In the rows, zero is written as 128.
One hidden turn or mirror swaps the rows below in pairs. Which row is each named row swapped with?
The rows were stretched afterwards, more along some directions than others.
bez: [110 119 133 177  98  91 148 140 129 111 166 148 126 128 140 160 113 103
  80 133 107 116  99 145 115 119]
zimo: [127 119 112 140 105 113  99 135 133 113 159 134 115  78 145 140 115 143
 123 117 108  92 146 110 100  94]
mis: [108 158 117 150 150 105 104 116 124 129 150 150 118 109 124 124 125 129
 133 133  99 113 130 118 117 112]
kime: [128 122 122 148 113 116  96 131 130 113 158 145 109  81 140 148 119 139
 126 129 109  95 155 104  92  97]
num: [175 137 121 143 127 116 108 147  91 147 142 147 117 126 136 133 103 138
 113 139  94 119 126 115 121  98]
Kenin: [132 126 140 173  82 116 128 146 119 135 132 160 143 130 144 131 142 112
 104 148 118 122 117 149 109 105]
kudi: [134 124 130 135 102 126  96 135 121 115 143 144 113  92 145 140 125 139
 123 140 110 105 161 108  97  81]
Zored: [182 146 128 146 122 105 111 152  93 145 133 147 126 130 131 135 106 138
 104 138  96 118 125 115 117  93]
gomu: [128 114 127 148  96 118 111 132 131 106 150 143 121  81 142 147 129 136
 124 122 103  92 161 112  98  99]
bep: [103 118 137 164 104  95 146 146 114 118 149 143 123 143 141 159 115 101
  88 134 107 121  92 129 112 112]
sinu: [ 98 112 139 170 103 102 150 133 127 104 153 143 124 136 135 161 116  95
  92 136 110 116 100 132 115 117]
kize: [105 116 138 172 106 112 150 146 112 119 146 139 124 141 134 170 117 100
  88 137 117 117 100 131 128 118]
Rerif: [129 115 123 140 114 111 125 130  87 107 147 157 111 133 153 138 104 122
 117 122  82 115 132 109 120 110]
Ber: [130 108 125 140 110 120 136 142  88 117 153 156 112 128 146 133 101 124
 107 110  83 108 126 104 115 103]
fusit: [120 111 119 151 108 115 135 126  95 112 160 159 119 135 140 136 102 120
 111 113  88 111 138 109 105 115]
Zipud: [106 120 138 168 105 100 148 135 122 111 157 149 122 134 133 163 116 104
  88 133 120 118 111 131 117 127]
mim: [110 126 136 178 107  91 144 148 126 115 154 145 125 128 134 170 116 101
  88 139 122 113 104 130 112 117]
Letu: [104 155 113 156 148 112 112 116 128 130 147 139 129 105 123 136 128 126
 133 123 101 104 141 111 120 114]
fera: [126 120 123 132 102 120  92 128 126 114 154 136 114  85 150 140 117 138
 125 125 109 104 153 106 100  93]
Razu: [138 136 138 173  77 121 127 153 121 138 133 158 143 124 136 137 134 112
 105 138 119 108 114 139 114 111]
bev: [177 154 121 141 122 102 104 149  94 139 138 152 125 128 137 135 109 138
 114 139  84 115 121 115 122  94]
Vos: [136 126 123 138 107 117  94 133 133 110 151 141 107  81 143 140 118 139
 130 126 111  97 157 111 101  94]
Vof: [140 148 142 182  84 112 124 148 113 143 130 153 144 126 144 138 139 114
 109 145 116 112 125 138 116 100]
Mel: [142 124 115 147 108 106  93 134 129 105 147 140 114  91 142 135 115 148
 127 133 108  96 151 114  90  89]
Dat: [134 139 136 174  92 102 123 151 130 141 143 156 154 120 137 138 142 106
 105 145 113 110 119 137 109 102]
pituv: [111 155 113 150 148 106 107 114 127 131 144 143 123 106 122 138 124 131
 129 129  99 111 147 109 123 106]
riz: [104 116 138 175  96 106 155 143 116 115 150 147 123 139 136 166 114  99
  86 141 109 117  98 138 120 111]
Zuku: [132 115 122 143 106 118  99 137 128 115 154 144 114  81 143 144 129 143
 124 128 113 100 157 118  90  98]
Gegu: [106 114 136 168 103  97 147 142 131 110 158 147 121 128 135 170 120 105
  88 132 114 117 102 131 119 128]
rer: [116 106 124 141 101 110 136 128  87 111 153 150 117 135 159 134  97 110
 109 117  73 114 122 112 117 110]
mogu: [144 132 138 165  88 123 120 150 127 147 136 161 141 118 142 127 136 117
 110 140 118 110 121 144 109  99]
Nipi: [103 111 136 175 108  99 147 145 124 120 165 144 133 128 133 168 119  95
  84 134 116 111 109 122 111 113]
pak: [113 155 115 160 151 103 108 118 130 134 146 137 124 104 124 137 123 133
 131 124 103 107 144 109 124 109]
tuma: [136 116 120 145 109 116  99 129 127 112 155 138 112  79 140 142 126 138
 130 129 111 102 155 109  98  99]
gaz: [104 109 133 174 106 101 150 142 122 111 166 144 122 129 139 164 114 102
  87 132 109 115 108 138 121 114]
mozi: [142 139 144 177  82 115 127 148 122 139 130 163 145 125 141 133 138 117
  97 145 113 106 118 151 107 105]
pamik: [112 160 117 154 150 108 106 115 119 139 147 146 122 110 124 129 120 129
 130 131  99 108 134 112 115 115]
nik: [105 114 137 170 109  96 141 142 130 113 162 149 118 121 141 168 121 107
  92 141 114 113 111 125 121 118]
Pufel: [110 156 123 146 145 116 111 114 117 140 153 142 124 108 122 130 119 124
 123 137  93 114 125 109 126 105]
ledan: [105 154 117 151 145 112 116 119 129 140 153 147 117  97 123 139 119 124
 125 124  95 107 137 107 126 116]
pize: [132 120 128 137 105 117  96 139 123 109 146 144 110  83 149 139 125 141
 126 129 108  98 154 114  96  94]
domi: [130 138 137 184  82 110 124 149 122 143 140 162 147 122 144 126 135 109
 106 148 119 110 118 142 102 101]
Lep: [140 135 140 178  83 119 131 148 118 148 138 163 148 120 138 137 143 111
 105 143 113 105 126 143 106 106]
bimol: [143 144 133 178  86 110 122 144 124 144 144 162 151 120 136 136 137 117
 103 139 114 110 124 144 108 107]
fuz: [168 141 122 131 119 111 115 144  91 144 133 139 125 135 139 136 109 131
 116 139  81 121 118 115 122  90]
vatat: [114 164 118 151 149 100 105 111 118 131 142 146 125 110 126 135 124 130
 128 132  96 111 140 106 122 106]
bivib: [131 120 116 145 103 110  94 129 129 111 157 140 111  77 143 145 120 139
 125 126 101  93 148 110  96  99]
Saz: [131 111 121 143 102 121 102 136 127 118 157 138 108  81 149 135 116 136
 124 125 104  97 152 112  98  90]
fisa: [106 148 119 154 149 108 107 110 117 121 150 147 117 107 127 124 128 126
 135 135  99 115 138 107 122 107]
guzap: [106 151 109 150 146 103 102 113 121 133 158 148 121  99 131 125 113 133
 125 125  92 109 127 110 119 113]
moru: [108 118 136 163 114 104 147 138 126 115 152 144 119 136 133 171 114 102
  94 131 117 114 105 130 119 120]
fiba: [178 147 123 134 120 108 106 146  98 144 141 147 121 125 135 135 110 137
 116 141  89 122 122 113 118  91]
bav: [140 134 140 173  83 116 124 145 131 141 138 157 148 112 136 137 139 114
 102 142 115 110 117 142 107 106]
tazuv: [135 137 134 186  78 105 129 140 125 139 148 164 153 122 143 130 136 115
  94 141 110 111 121 152 101 107]
ladin: [106 121 140 179  99 105 149 143 113 118 154 140 120 131 142 168 114 100
  92 129 116 113 108 125 123 117]
bila: [110 155 119 154 149 106  97 116 124 134 146 146 121 100 133 133 130 131
 137 140  92 110 142 111 121  99]
fala: [107 151 115 162 150 102 102 114 115 126 147 146 120 109 127 126 127 133
 128 136  91 108 137 112 121 100]
tobip: [170 137 125 131 124 112 107 153 100 144 142 144 120 117 139 139 114 138
 111 139  88 126 125 126 129  93]
Pina: [105 121 139 168  97 105 149 139 124 118 156 148 122 131 140 161 110  98
  85 131 106 109  94 141 117 126]
lare: [141 132 138 172  84 117 124 147 125 148 143 160 144 114 142 127 140 118
 103 143 118 114 125 148 112 109]
Zopig: [114 116 136 171 100 102 148 144 128 113 155 149 118 134 128 163 112 101
  89 132 124 120  96 135 113 128]
tifu: [139 139 138 180  74 117 132 152 124 142 139 165 144 121 134 136 131 113
  98 141 115 108 112 144 107 106]
guta: [106 154 117 152 153 113 106 111 118 140 149 142 124 103 129 137 125 129
 127 129  99 109 146 108 126 108]
kivep: [111 160 108 155 148 103 104 115 124 134 148 140 129 108 125 124 121 137
 129 126 100 104 134 110 120 101]
dit: [108 121 142 167 109 105 150 145 115 116 155 150 118 134 133 163 118  98
  90 138 110 114 101 132 123 115]
Dadu: [123 103 118 154 112 115 135 137  84 120 163 151 119 131 154 139 100 120
 104 119  75 107 128 109 116 105]
nid: [137 141 135 179  90 113 116 141 126 151 146 164 147 118 140 131 139 119
 106 152 118 110 126 132 105 105]
gonuk: [103 114 137 182 101  98 152 140 122 107 159 145 126 130 134 166 115  93
  85 133 116 113 109 133 114 117]
ruz: [142 133 136 174  77 105 126 157 124 143 134 157 144 126 142 129 134 117
 103 137 113 109 112 141  95 103]
Zivo: [127 116 118 132 104 125  97 133 130 117 158 140 109  80 143 138 115 137
 121 124 108 103 153 108 102  92]
lop: [130 126 123 132 112 127  93 139 126 112 151 135 113  83 141 141 122 138
 124 127 114 101 148 110 102  92]
Zomi: [106 112 130 167 106  96 147 143 130 104 160 140 123 125 134 169 117 103
  83 130 103 112  96 139 119 122]
Rokud: [116 101 122 150 112 116 140 131  90 114 159 155 115 128 152 136 109 120
 110 117  79 113 135 107 117 105]
nelo: [132 135 132 175  82 118 122 141 123 136 142 163 152 123 136 124 138 114
  98 140 108 108 115 146 101 106]
feni: [137 140 138 180  84 108 125 145 124 140 140 157 149 120 139 134 136 105
 101 146 114 114 118 147 110 102]
goris: [135 129 138 174  82 118 123 145 122 143 141 161 147 127 141 127 139 117
 101 149 116 118 118 142 105 105]

Nipi swaps with Dat
feni swaps with gonuk
nik swaps with nid

One hidden turn or mirror swaps the rows below in pairs. Which row is each named row swapped with?
The rows were stretched afterwards, more along some directions than others.
dule: [112  95  87 144 123  86 112 110 151 144 144 123 120 122 123 145 151 127
 120 113 142 132 133 100 117]
Rudam: [156 142 145 119 112 114 124 117 106 130 102 114 165 136 129 140 123 128
 147 124 109 116 145 112 158]
Tedes: [128 154 147 118 114 129 119 110  79 128 123 131 134 145 109 111 103 118
 118 140 128 139 132 144 122]
Neku: [135 140 142 133 130 136 136 135 141 131 134 139 118 136 129 119 139 111
 138 117 111 106 112 134 135]
rako: [119 124 117 129 119 143 100 120 120 117 150 129 108 139 122 134 121 137
 141 135 134 118 138  94 101]
taran: [111 156 127 123 110 132 112 112  83 115 125 128 125 148 102 103 105 112
 125 132 131 131 129 127 110]
Pir: [125 132 143 134 117 137 132 125  78 127 137 130 116 134 111 127 119 123
 118 142 124 130 123 137 111]
zume: [163 150 142 122  97 117 125 112 106 117 105 104 152 121 121 129 109 126
 142 130 127 104 136 124 143]
kab: [114 169 142 124 110 149 135 124 137 111 132 133 106 137 118 114  95 126
 146 137 115 101 117 128 120]
larek: [122 162 126 130 132 142 144 141 151 104 139 127 117 144 128  96 113 117
 142 110 121 112 114 116 126]
Moke: [114 129 144 129 120 142 134 109  96 136 137 121  99 131 118 127 124 131
 119 135 129 135 128 134  98]
gop: [138 146 147 125 143 148 147 140 139 126 136 130 122 124 146 114 135 129
 128 106 122 121 118 146 125]
molu: [107 106  94 125 134  92 109 103 129 157 136 113 134 122 115 126 155 117
 126 133 118 170 116 144 137]
Nokiv: [126 137 170 126 133 145 130 133 127 137 125 158 123 143 131 130 110 136
 128 139 100 100 118 151 123]
fefu: [ 99 117  85 148 118  93 117 115 148 134 139 115 122 128 120 132 144 128
 127 122 132 129 133  93 120]
muk: [139 153 141 117 118 130 142 142 135 107  93 128 160 115 143 114  89 144
 121 140 135 128 121 144 148]
Teli: [116 143 134 126 118 125 124 111  93 137 137 134 116 144 107 121 115 115
 123 139 127 141 137 141 108]
susum: [ 86 115  95 134 152  92 106 116 127 143 155 114 149 141 114 121 146 115
 121 139 122 159 122 135 130]
Vaf: [102 119  96 132 132  89 121 108 128 164 145 114 134 125 108 127 161 110
 132 124 109 161 119 146 138]
mokev: [148 139 128 126 117 131 134 116 138 153 142 129  98 134 127 134 147 119
 140  96 114 116 115 137 123]
Tuno: [111 102  89 142 124  93 117 122 134 129 143 107 130 129 130 137 142 120
 107 104 149 129 124 112 118]
Gitok: [121 140 138 131 113 130 134 122  72 132 129 136 126 145 103 124 114 118
 122 127 127 129 133 132 116]
Leker: [130 119 115 136 121 136 115 134 141 125 162 149 112 142 127 142 129 144
 140 143 127 134 135  99 105]
noz: [107 134 122 135 116 121 123 113  98 136 146 118 111 135 109 125 122 119
 111 147 139 135 125 144 100]
vuzam: [134 150 163 117 116 131 111 108 104 109 104  98 153 126 132 122 114 130
 145 139 108  99 132 110 153]
Kuz: [117 143 143 141 119 128 132 116  86 131 137 124 121 142 106 121 118 112
 111 139 136 131 132 147 108]
Sifol: [134 147 131 134 115 143 124 119 147 114 129 129 107 126 128 108 125 115
 140 134 113 107 106 125 134]
duru: [106  98  81 147 128  94 122 115 163 148 155 108 106 115 130 142 158 130
 119 109 142 142 116 106 116]
sugiz: [145 138 149 115 119 146 114 132 109 105  93 108 152 124 138 120 100 146
 128 140 135 105 141 112 151]
zuzo: [132 121 116 134 116 142 114 133 140 123 151 148 107 146 116 146 128 135
 133 147 133 133 130 108  99]
Ramid: [140 150 144 132 138 129 149 130 143 133 142 140 132 147 124 118 130 111
 135 106 107 114 130 131 126]
zarep: [149 144 149 113 110 129 114 125  97 109 101 113 157 122 133 127 105 134
 139 124 127  92 142 118 148]
gigoz: [101 120  98 135 130  84 105 118 119 163 135 117 146 136 100 129 155 109
 129 123 112 149 110 144 144]
fafim: [133 156 135 136 125 116 138 127 152 124 147 142 127 129 133 116 123 118
 142 122 114 110 121 133 132]
rozit: [137 137 146 144 121 128 119 122 139 150 130 130 110 121 128 122 126 130
 133 134 122 110 111 139 135]
defi: [137 120 144 125 154 135 143 131 148 130 152 137 113 127 146 127 140 141
 139 121 113 125 119 143 129]
ner: [120 118 117 133 130 148 117 144 137 124 149 142 115 142 119 141 130 146
 135 152 122 124 141  98  97]
gogak: [139 155 157 121 101 123 118 110 108 105  96  95 148 135 130 119 106 123
 130 126 129 101 134 136 141]
zavab: [128 138 131 129 118 149 112 133 128 112 143 130 118 152 122 136 108 139
 126 147 136 131 130 102 105]
Sovur: [158 163 158 116  92 141 129 117 107  93 104 120 149 123 136 119  89 135
 134 138 127 101 137 125 138]
zibor: [120 134 115 126 125 148  96 133 144 119 146 140 113 151 120 131 119 148
 131 151 124 130 124 106 104]
kadet: [111 136 123 131 141 138 115 132 165 143 141 121 104 137 127 118 144 121
 132 115 114 107 114 128 131]
Kop: [147 160 150 110 107 140 118 134 121  98  95 103 151 126 133 115  87 144
 133 141 125 100 127 116 145]
ziv: [112 109  91 146 101  89 103  99 145 138 141 112 113 125 124 133 144 123
 121 112 143 124 125  98 118]
lun: [ 90 128  96 142 137  79 104 114 108 138 143 110 151 140 105 112 145  98
 127 115 122 144 115 131 138]
bedop: [108 151 136 120 125 141 122 116  87 134 137 115 120 149 108 118 117 115
 120 136 125 135 123 142 112]
Vab: [ 96 106 104 134 152  92 105 110 126 156 147 107 147 129 113 130 158 120
 120 131 114 155 121 143 139]
Kot: [101 114 100 130 141  96 117 122 131 155 139 127 141 124 112 128 154 123
 133 141 104 159 120 132 136]
rega: [120 126 114 145 122 124 112 135 125 119 170 136 105 151 113 141 126 123
 138 149 133 118 119 106 102]
Vonu: [137 149 145 114 107 134 130 121  92  92 113 118 147 120 135 118 107 139
 143 122 123  91 138 114 136]
zut: [124 165 149 125 135 127 121 145 141 115 132 146 148 150 128 110 126 119
 141 134 101 105 112 140 138]
Dogo: [114  93 100 146 129 101 118 118 156 148 137 121 118 116 134 136 159 126
 118 124 133 140 118 109 124]
Mukik: [143 161 149 121 117 132 121 136 113 101 103 127 160 123 136 119  88 138
 134 134 124  93 154 117 142]
sud: [125 132 117 140  96 102 135 112  97 113 106 112 144 110 124 122 115 120
 152 123 139 108 129 130 142]
Lovon: [108  96  82 145 127  96 105 123 155 150 139 111 117 128 127 140 145 122
 108 111 152 115 125 112 120]
Poga: [ 93 112 101 129 152  94 104 114 134 148 138 108 150 132 120 121 154 121
 130 131 117 167 116 134 138]
Vopo: [129 132 142 130 112 140 127 110 106 121 103 103 144 123 132 120 115 130
 134 111 119 110 146 109 147]
tasi: [ 97 119 103 128 148  91 119 119 122 162 137 104 150 126 118 128 153 116
 121 131 118 160 115 146 143]
Riva: [ 96 109  82 142 126  92  92 108 147 131 138 111 127 133 117 118 146 120
 124 117 140 125 122  92 119]
Pep: [121 114 108 139 123 137 106 137 133 126 151 131 111 148 116 145 123 130
 137 153 136 111 134  98 111]

Vopo swaps with rozit
gop swaps with vuzam
Mukik swaps with Sifol
rega swaps with Tuno
Riva swaps with ner
sud swaps with Nokiv

